Named moves, each a turn or a mirror, and the order they were made in; the first pair answered:
P:
[-13   2   9  13   9  -5  -5 -14  21 -11  -3 -10] |-> [-15  14 -21  11   9   2   3  -7  -2 -12   5  -1]
[-11  18 -27  13   7   6  18  -6 -15 -11  12   3] |-> [ -5  -3  28  12   4  -7   1 -18  24 -12  -7  -9]
[  1  -2   8   7  10   9 -12 -12 -29   9  -9  -8] |-> [  3  -2  11   5   7   8 -13 -14 -29   8 -12  -9]
L:
[ -5  11   8   6  -4   3   8  -7 -10  -9   2  -5] |-> [-4 14  0  0 -8  3 12  0 -6 -8  8 -1]
[  3  -4   5 -12   3   1 -10   8  -6   2  -9  -3] |-> [ -4  -3  10  -3   7  -5  -2   4  11 -11  -6  -6]
[-3  2 -4 -6 -4 -3  2  5 13  1 -4 -2] |-> [  1  -1  -2  -4  -5   1  -6   0  -5   8 -12  -4]
G:
[ -8  13 -12 -19  16   2  23 -11   6   7  16   0] |-> [ -4   6   9 -21  12  -3  15 -13  22  10  10  -4]
[  7 -16  28  -6  -9 -11  -7   3  20   3  -1  -2] |-> [  7 -16  22   8   3  -1 -18  -9 -23   8 -10  -4]
[ 13 -13  32 -11 -10   2 -15   0  -7   7 -10 -10] |-> [ 10   0   3  -4  -1  11 -11   0 -40   4  -5  -3]

Each pair is 2 to 3 moves apart.
[ -5  10  -2   4   1  -9  12  -2  27 -12   7   0] |-> [ 3 -4 21 -5 -6 -8 -3 -5 23  0 -6 -6] | L then P then L
[ 27 -14  33   4  -5 -29   1   2  28  -8  -8   1] |-> [ 29   6 -23  -1  -2  -5   7  13 -45   4   1  14] | L then L then P
[ -1   6 -20  -7  -8   1  10  12  13  -1  14   7] |-> [  5   4 -20 -13 -11   8   0  12 -12  11   8   4] | L then L then L
[ -3  -5  11   3  -1 -13   6  -2  32 -13   2  -7] |-> [ -4   0  -2  20  14   1  -3 -15 -24 -12  -5 -10] | G then G
[  4  -6  14 -10  -7  -1  -1   8  22  -1   0  -3] |-> [  9  -1  -2 -19 -11   6   0  16   0   8   2   2] | L then P then G
[ -9   9   2  11  12  -1  -1 -10 -18 -14 -10  -4] |-> [ -9   3  15   6   7 -10   2  -7  15 -17  -6  -5] | G then P
[ -8  -2   7  16  18  -7  14 -21  23 -18   6  -5] |-> [  4   3 -19 -21  -3   0  21  11  23   1  20   7] | P then L then G
[ 10   2  17   7   6   2  -3  -6   3   2 -13  -6] |-> [  8   6   9  11   9   1  -3  -8  -6   3 -11  -7] | G then P
[  9  -8  -6 -20 -15   6  -3  11 -14  21  -4   4] |-> [  3  -9   3 -21 -17  -3   4  16  24  11   2   5] | P then L then L
[ -6  -4   0 -16  -4  -1   4  23   4  10   9  15] |-> [-14  -4  10   0   6  -9   7  13  21  -3   8   9] | L then L
[  0  -1  -4  18   6  12 -11 -15 -34  -1 -19  -2] |-> [ -6   9 -27  16   7  13   4  -5 -27  -8  -5   4] | P then G
[ -1   3  18 -10  -7  -4  -2  -4  27   4  -1  -2] |-> [-5  9  6 -8 -6 -4  6  1 28 -3  6  2] | G then L
[  9 -29  36  -5  -8  -3 -23  -5 -15   6 -19  -7] |-> [ -2   2 -34 -21 -16   4  15  28 -16   0  19  12] | P then G
[-2 -1  9 12  2 -3  8 -2 23 -8  1 -5] |-> [-1  2 -3  1 -6  0 12 10 23 -3 10  0] | L then L then L
[ 15 -21  27 -12  -4   9 -34 -10 -27  31 -18 -14] |-> [ -2   5 -25  16  17  15 -11 -14 -57   9   0  -6] | L then P then L
[ -6   2   3  16  11   0  -7 -17 -19  -4 -10  -8] |-> [  4  -7  20  -5  -4   0 -16  -9  -4   9 -15 -10] | L then L then P
[ 30 -14   8 -13 -11   8  -8   9  10  16   2  -3] |-> [ 16   6 -28  12   9  12   5   1 -21   1  10  -1] | L then G then G
[  4   4 -22 -21 -16  -2   9  25  16   3  15  10] |-> [ -1   8 -30   5   3   8  -1   4 -37   1   3   7] | L then G
[ 11  10 -28  11  15  10   7 -11  -8   3   4   3] |-> [ 13  11 -30  -2   4   8  11  -2   8   7  13   6] | G then G then P
[  3 -12  23  10   2  -7 -13 -12   4   0 -12  -8] |-> [ 13 -11   7 -10  -9   1 -15   3 -15  17 -10  -1] | L then L
[ 21  -2  21  11 -15   3  -8  -8 -10   2  -6   4] |-> [ 12  12  -9  16 -11   6   5  -2 -19  -5   7  11] | L then G then P
[ -9   6  -6  11   3 -14  11  -2  14 -10  10  -5] |-> [ -4  11 -17  -4  -5 -11  14  11  10  -3  14   1] | L then L then L
[  6 -15  13  -9  -9   2  -3   8  -5   9 -10  -2] |-> [ -9  -9  11  14   5  -5   8  -1  10 -12  -7  -4] | G then L
[ -9   9 -11   9   8  -5  16  -1  19 -19  11   3] |-> [ -4  -4  18  13   8  -9  -2 -12  23 -16  -2  -4] | P then G
[  1  -6   0  -6  -1   7  -8  -3 -30  12  -8  -2] |-> [-11  -3  11  18  15  -7   5 -14   6 -14  -2  -4] | L then G
[ -7   9 -14   3  15   1  11   0  17 -18  20   1] |-> [  6  -3   1  -1  14  14 -16  -9 -31   5  -1  -6] | L then P then G
[-10   8 -11  16  13  -3   6  -3  -7 -17   2   2] |-> [ -4  -6  13  13   9  -2 -10 -10 -13  -7 -13  -3] | L then P then G
[  3  -3 -43 -11  11  -1   4  16   7  -1  11   0] |-> [ 18 -22 -10 -27  -1  -2 -19  15   9  20  -6  -6] | P then L
[ -3   6 -16   2   4   7   8   1  -9   2   7   3] |-> [  0   6 -15  -5   2   6   8   5  -3   7   8   6] | G then G then P
[-13  -5  -9 -20 -22  12 -13  -1 -58  10  -5   1] |-> [-30  15 -38  -6 -11   3  18   4 -33 -14  19  11] | L then P then L
[  2  -2  -6 -15 -18   0   4  15   6   9   7   8] |-> [  2 -12  22  -1 -10  -3  -9  -1   9   5  -9  -2] | G then L
[  4   5   4  -5 -11  -1   5  10  11   7   6   5] |-> [ 2  0 16 13  0 -1 -3 -6  0  2 -5 -2] | L then L then G
[ -6  18 -23   9  12  10  28   6  -4 -11  20  -1] |-> [  4   2   5 -15  -8   4  21  18  36   1  18  -2] | L then P then L
[  9   4 -28 -12  -7  15   0  15 -43  16   2   2] |-> [ 12  -2 -18 -33 -21   6   8  32   3  16  14   5] | G then G then P
[  9  -4  14 -21   3  -4   6  15  23   8  -5  -4] |-> [  9   3 -10 -20   6   9   2  18 -20  15  -6   0] | L then P
[-18  12   4  13   8   0  20  -8  29 -21  14   1] |-> [-11   1  22  25  17   9  -3 -27 -12 -12 -10 -10] | L then L
[ 5 -1  3 -4 -7 -5 -8 -7  0 10 -5  6] |-> [  0   7 -15   0  -4  -5   2  -4  -2   3   5   8] | L then P
[  5  -6  -7 -19  -8   8  -1   5   6  15   3   8] |-> [  9 -12   6 -16  -6   9 -11  -3  -1  16  -4   2] | P then G
[  6  -4  15 -10  -8  -2  -5   0  16   0  -4  -6] |-> [  2  -2  12  10   7   0  -8 -13  -6  -6  -8  -8] | L then P then L
[  2   0 -14   4  -5   4  20  13  10   1  19  20] |-> [  6   0 -19   6  -2  11  13   9 -16   7  14  20] | L then G
[ 14  -9   9 -15 -15  -4  -3  15  28  11  -6   1] |-> [ 15  -5  -2   2   0   9 -17  -2 -29  15 -19   0] | L then G
[  0  -4  15  17  11  -3 -14 -17 -14  -1 -15  -6] |-> [ -9  13 -23   5   4  -5  17   7  13 -10  14   8] | G then G
[ -2   7 -15  15  36 -12   2 -12   5  -3  16  -8] |-> [ 11 -10  18  -4  22 -17 -14  -7  27  13   7 -15] | L then P
[  4   8 -14 -11  -4  10   1   7 -15   4   2   2] |-> [ -4   0   9  13   8  -1   0 -10   9 -15  -2  -6] | L then G then P
[ -4  -3  15  17  11 -12  10  -9  22 -20   9  -9] |-> [  4   1  -2  13  11   6  -4 -14 -36  -1  -2  -8] | L then L then P
[ 14 -15  -3 -17 -26   4 -24  28 -20  33   3  -1] |-> [ 12 -24  18   4 -12   2 -35   4 -27  24 -12 -10] | L then L then L
[-2 -9 22  0  1 -6 -5 -8 19 -6 -7 -7] |-> [  6 -11  21  -8  -5   2 -16  -6  -5   9 -14  -6] | L then L
[  1   2  -4   3   6   5  -8  -7 -28   2  -7   0] |-> [ -6   8 -12  -1  -1  -5  12   6  16 -11  12   5] | P then L then P
[  1   9 -13 -26 -16   9  13  11  -6  14  11   7] |-> [  6   5  -4 -25 -13  15   1   6 -24  23  -1   3] | G then G then P
[ -2  -5   2  13  26  -6 -13 -16   1 -17 -12  -4] |-> [  0  -8   6  -2  17 -13  -6  -4  31 -15  -4  -1] | P then L then P
[ 11   3  -7 -11   1  -5   3   5  29 -10   9   5] |-> [ 19  -4   3 -21  -6   0  -7   8  19   5   2   4] | G then L
[  3  -9  44 -26  -9 -13  -5   0  12   7 -15   0] |-> [  6  -8  39 -33 -13 -10  -8   3   7  12 -12   2] | L then L
[-10   0  -8  -4  -5   6   6   5   2  -5   9  10] |-> [-10   0 -11  -1  -1   7   4   3 -10  -4   8  10] | L then G
[ 10  -8   2  -9  -8  10 -11  -3 -34  18 -11  -6] |-> [ 10 -16  30 -13 -13  -2 -11  -3  11  12 -11 -10] | G then P
[ 13  -9   7 -11 -13  -6 -16  11  -6  16 -12  -8] |-> [ 11 -10   7  -6 -10  -5 -19   5 -14  15 -18  -8] | G then P
[  4   2  -7   1  -2   2   0  -5 -18   2  -7  -5] |-> [  6  -4  14   4  -2  -7  -2 -10   7  -3  -9  -8] | P then L then G
[ -2   0  11   2   6   3 -11 -15 -27  -3  -5   0] |-> [  4  -8  24 -17 -11   0 -12  -4   0   3  -3   1] | L then L then P
[ -7  16  -4   4   9 -10   9   9  17 -20   8   8] |-> [ -2  15 -16 -10   0  -2  10  18   6  -8   8  12] | L then L then L
[-15  -9   6   9   4  13  -6 -15 -14  -3 -29 -15] |-> [-20  -6   5   7   2   1  11  -6  30 -16 -13 -11] | P then L then G
[  9  -1  21   1 -16  -3  -7  -7  -1   0 -11 -11] |-> [  2  14 -17   1 -13   3  10   3 -16  -6   6  -1] | G then G
[  9 -10  10 -10  -9   6 -13   1 -19  11 -14  -3] |-> [ -8  10 -23   7   3  -1  15   5  -3 -16   9   5] | L then P
[ -9   1 -26   2  20  -3   7  10   9  -4  11  -1] |-> [  0 -10 -14  -4  19   8 -13   3 -24  14  -3  -6] | G then P then L
[ -6   7 -14  20  13   2   1 -11 -25  -7  -1   1] |-> [  9  -1 -11 -23 -18   4  -2  17  -6  17   3   6] | G then P then L
[  3 -15  17 -39  -9   1  -3   6  16  11   0   3] |-> [ -1 -15  22 -28  -4  -5   1  -1  31   1   0   1] | L then L
[  4   0  -4   4  -7   1  -6   7 -29  14   7   2] |-> [  2   1  -1   9  -1   1  -8   3 -33  13   4   0] | P then G
[-2  4 -9  4  3  1 11  3 22 -3  9  5] |-> [  3   4 -17  -9  -2   6  10   8   8   6   9   6] | L then L then L
[  6   5 -30 -35 -23  10   7  31   3  11  23  14] |-> [ 10   2 -20 -40 -27  12   1  31   4  15  15  11] | G then P
[ 2 -1 -3 -5  0 -8  9 -4 23 -6 11  2] |-> [  3  -8  10  10   9  -7  -3 -17   9  -6  -2  -5] | L then L
[ -6   1  10  16   7  -6  -7 -15  -9  -4 -10  -8] |-> [-1 -5 20  4 -4 -9 -8 -8 13 -1 -8 -9] | L then P then G
[ -1  -9  22   5   2  -6  -8  -8  12   0 -14  -3] |-> [-12  11 -15  11   6  -4  16   0   9 -13   7   5] | P then L then G
[ -8  -1   9  18  14  -4   4 -18  24 -38   7  -8] |-> [-10   8 -18  23  19   6   7 -17  -9 -36   6  -5] | G then P
[ 14  -9  22  -3   0 -10 -15  -7  -3  -8 -14  -8] |-> [  5   6 -11  12  11  -5  -2  -8 -26 -17  -5  -2] | G then G then L
[-15  21 -30  22  11  -4  19   1   2 -23  18   4] |-> [ 13   4 -15 -25 -17  11 -10  20 -30  22   0   5] | G then L
[ 2 -5 13  0 -2 -6 -2 -5 11 -3 -2 -8] |-> [  7  -6  10 -10  -8  -1  -8  -2  -3   7  -5  -6] | L then G
[ -4  17 -20 -24 -10 -11  22  19  22  -1   4   8] |-> [  5   2  17 -28 -14 -14   4  12  33   6 -11  -2] | P then G then L
[  1 -14  35  22  18  -8 -16 -16   1 -16 -11  -8] |-> [-10   4  -6  10  11 -13  17  10  31 -28  22   8] | P then L then G
[  5  -9  13   8  10  13 -17 -15 -21   5 -17   3] |-> [ -4   8 -23  -6  -1   8  16  11  15  -5  14  18] | G then G
[  8  -4  -3 -20  -9   4  -9   6 -19  15  -3  -3] |-> [  2   4 -10 -18 -10  -3   9  16  14   3  12   3] | L then L
[ -3  -3   9  -9  -4 -10   6   8  39  -8   5   6] |-> [  1   5 -18 -23 -11   0   9  20  13   1  11  13] | G then L then P
[ -3  -2   6  17  11   1  -5 -12  -9 -10  -7  -7] |-> [ -5   9 -16   4   3   1  13   5   4 -11   9   2] | P then L
[-12   5  13   3   1   0  10  -2  27 -21  11   4] |-> [ -5  10 -17 -17 -10  15  10  16  -4  -2  15  11] | P then L then G
[-19  -7   9 -14  -5 -11 -18  15   1  16  -7   0] |-> [-26   6 -18  -4   2  -7  -6  15 -12   9   3   6] | L then P
[ -5 -12  25  -2  -1 -12   2  -1  40 -10  -3  -4] |-> [-11   3 -12  22  20   7  -2 -14 -34 -11  -9  -1] | G then G
[ -8   5  -2   1  -5 -11   3  -7  29 -15  -1 -12] |-> [ -5  10 -22   9   2   2  -2 -12 -20 -10  -7 -11] | L then L then P
[ 16   2  15 -22 -10   0   6   8  41   5   2 -11] |-> [ 23   4   1 -15  -1  18 -13  -1 -32  19 -10 -13] | L then G
[ -1 -20  33   7   1  -8 -12 -17  15  -3 -13 -11] |-> [-12  -7  14  28  15  -7  -2 -23  -1 -19  -7 -10] | P then L then P
[  3   6   1  -6  -6 -11   9  12  16   0   5   3] |-> [ -1   6   2   4   4 -13  11   5  16  -8   2   2] | G then G then L
[  3 -14  22  -9  -1  -4 -13   1  -1   5  -7   1] |-> [ -5  -5   9 -10   1 -10   3   9  23  -6   9   7] | L then G then L
[  4   5   3 -14   2   0   1   7  -6  17  -4   3] |-> [ 2  0 15 -7  5 -5  0  3 11 11 -4  1] | L then L then G
[ 7 -1  9 -1 -5 -4 -5 -5 19 -4 -8  2] |-> [  8   9 -15  -3  -2   4  -2  -2 -14   1  -7   5] | L then L then P
[  9   5  21  15   5   8 -14 -12   5 -10 -19   5] |-> [ 14   5  17   7   2  14 -19  -9 -11   0 -22   7] | L then G then G
[  2  -4  -1  -7   4   1 -13  -5 -36  20 -11  -4] |-> [  0   8 -23 -23  -6  -2   8  19  -8  19  10   7] | L then L
[  0   7 -31   3   5  10  10  -2 -33   1   4   5] |-> [ 15 -19  18 -14 -12   5 -16  -2 -14  21 -15  -5] | P then L then L
[-11  28 -37   0  11   7   9  -5  -2 -17  16  13] |-> [ -7  21 -20 -14  -1  -4  11   4  37 -13  19  12] | G then P
